Small tables with named rows and columns. After each table, cells are looked up by row and column.

Gedid
fields: Remet, Zep, Bakivus, Kubi, Sugiger, Pirak, Nufep, Bolitu, Zut
Vezipu: [5107, 1001, 8299, 8176, 5375, 1853, 1158, 4642, 2159]
Disa: [9627, 152, 4649, 5700, 2638, 3067, 4825, 1227, 7375]
Bazuzu: [1727, 6681, 6076, 6627, 3257, 3435, 2396, 1779, 4831]

Bakivus of Disa: 4649
Sugiger of Vezipu: 5375
Remet of Disa: 9627
Bolitu of Disa: 1227
Zep of Bazuzu: 6681
Zep of Disa: 152
Zut of Disa: 7375
Nufep of Disa: 4825

Zutukog:
|  | Sabesuf | Duva | Maz | Zulidi | Zuz | Voz | Pibuki |
|---|---|---|---|---|---|---|---|
| Tulun | 6.88 | 4.27 | 2.76 | 1.63 | -0.71 | -2.03 | -4.70 |
| Rereb | 2.77 | 2.17 | 2.13 | 4.38 | 4.95 | 5.06 | 4.93 |
| Pegeko | 1.99 | 2.67 | 3.34 | 5.58 | 4.24 | 4.92 | 5.83 |
| Kip | 2.47 | 3.94 | 4.83 | 5.42 | 4.48 | 6.40 | 5.70 |
| Sarese | 6.30 | 5.93 | 4.99 | 2.20 | 1.88 | -0.30 | -2.10 |
| Detof | 5.56 | 5.84 | 6.50 | 4.56 | 2.21 | 1.97 | -0.38 |
| Laf | 5.02 | 2.08 | 2.38 | -0.71 | -2.23 | -4.60 | -5.70 |
| Zovagid | 3.67 | 5.32 | 4.23 | 5.71 | 5.35 | 6.66 | 4.41 |
| Movu | 5.32 | 4.73 | 4.67 | 6.47 | 6.00 | 4.84 | 2.28 |
| Bakenen | 5.04 | 5.04 | 5.87 | 6.38 | 4.24 | 2.56 | 1.90 |

Pegeko, Sabesuf -> 1.99
Detof, Pibuki -> -0.38
Zovagid, Pibuki -> 4.41
Rereb, Pibuki -> 4.93
Detof, Maz -> 6.50
Movu, Pibuki -> 2.28
Laf, Voz -> -4.60
Kip, Sabesuf -> 2.47
Kip, Zuz -> 4.48
Zovagid, Voz -> 6.66
Movu, Maz -> 4.67
Kip, Duva -> 3.94
Detof, Voz -> 1.97
Laf, Pibuki -> -5.70
Rereb, Sabesuf -> 2.77
Tulun, Voz -> -2.03
Which row has the largest Pibuki? Pegeko

Duz:
|  | Siso | Pavuvo | Pezo | Gaz | Tam | Sut | Menono |
|---|---|---|---|---|---|---|---|
| Gek | 110 | 159 | 151 | 130 | 76 | 122 | 140 |
| Lon | 128 | 174 | 139 | 150 | 136 | 68 | 126 |
| Likid | 145 | 152 | 113 | 148 | 141 | 110 | 135 |
| Pobape | 127 | 68 | 59 | 101 | 166 | 97 | 84 |
| Mimegan | 175 | 134 | 58 | 132 | 98 | 205 | 184 |
| Zeparud | 91 | 74 | 108 | 101 | 122 | 97 | 69 |

What is the Pavuvo of Gek in Duz? 159
What is the Gaz of Gek in Duz? 130
What is the Tam of Zeparud in Duz? 122
What is the Menono of Mimegan in Duz? 184
What is the Tam of Likid in Duz? 141
What is the Tam of Pobape in Duz? 166
What is the Tam of Lon in Duz? 136
What is the Gaz of Mimegan in Duz? 132
What is the Sut of Likid in Duz? 110

Biroz:
cols = Poz, Fiz, Rimin, Tatesu, Banebot
Naf: [372, 384, 399, 161, 604]
Rikode: [274, 328, 452, 662, 182]
Nakuzat: [753, 670, 412, 501, 454]
Nakovof: [456, 405, 519, 390, 466]
Repub: [507, 564, 72, 451, 290]
Vefafo: [242, 117, 563, 198, 354]

What is the Tatesu of Rikode in Biroz? 662
What is the Banebot of Rikode in Biroz? 182
What is the Fiz of Vefafo in Biroz? 117
What is the Fiz of Repub in Biroz? 564
What is the Fiz of Nakovof in Biroz? 405
What is the Tatesu of Repub in Biroz? 451
What is the Tatesu of Vefafo in Biroz? 198
What is the Banebot of Repub in Biroz? 290
What is the Rimin of Rikode in Biroz? 452
What is the Banebot of Naf in Biroz? 604
What is the Poz of Nakuzat in Biroz? 753
What is the Poz of Vefafo in Biroz? 242
Which row has the largest Rimin? Vefafo

Pev =
|  | Sez | Pep | Digabe | Sugibiv | Larena |
|---|---|---|---|---|---|
| Nologi | -48.7 | 24.9 | 5.8 | 55.6 | 2.0 |
| Fomivof | 84.1 | -67.8 | -63.2 | 82.7 | 51.4 |
| Renuvip | -66.7 | -47.1 | -45.6 | 54.8 | -94.1 |

What is the Sez of Renuvip in Pev?
-66.7
What is the Digabe of Nologi in Pev?
5.8
What is the Pep of Renuvip in Pev?
-47.1
What is the Larena of Fomivof in Pev?
51.4
What is the Pep of Nologi in Pev?
24.9
What is the Sugibiv of Nologi in Pev?
55.6
What is the Digabe of Renuvip in Pev?
-45.6
What is the Sez of Nologi in Pev?
-48.7
What is the Sugibiv of Renuvip in Pev?
54.8
What is the Sugibiv of Fomivof in Pev?
82.7
What is the Pep of Fomivof in Pev?
-67.8
What is the Larena of Renuvip in Pev?
-94.1
What is the Sez of Fomivof in Pev?
84.1
What is the Larena of Nologi in Pev?
2.0
What is the Digabe of Fomivof in Pev?
-63.2

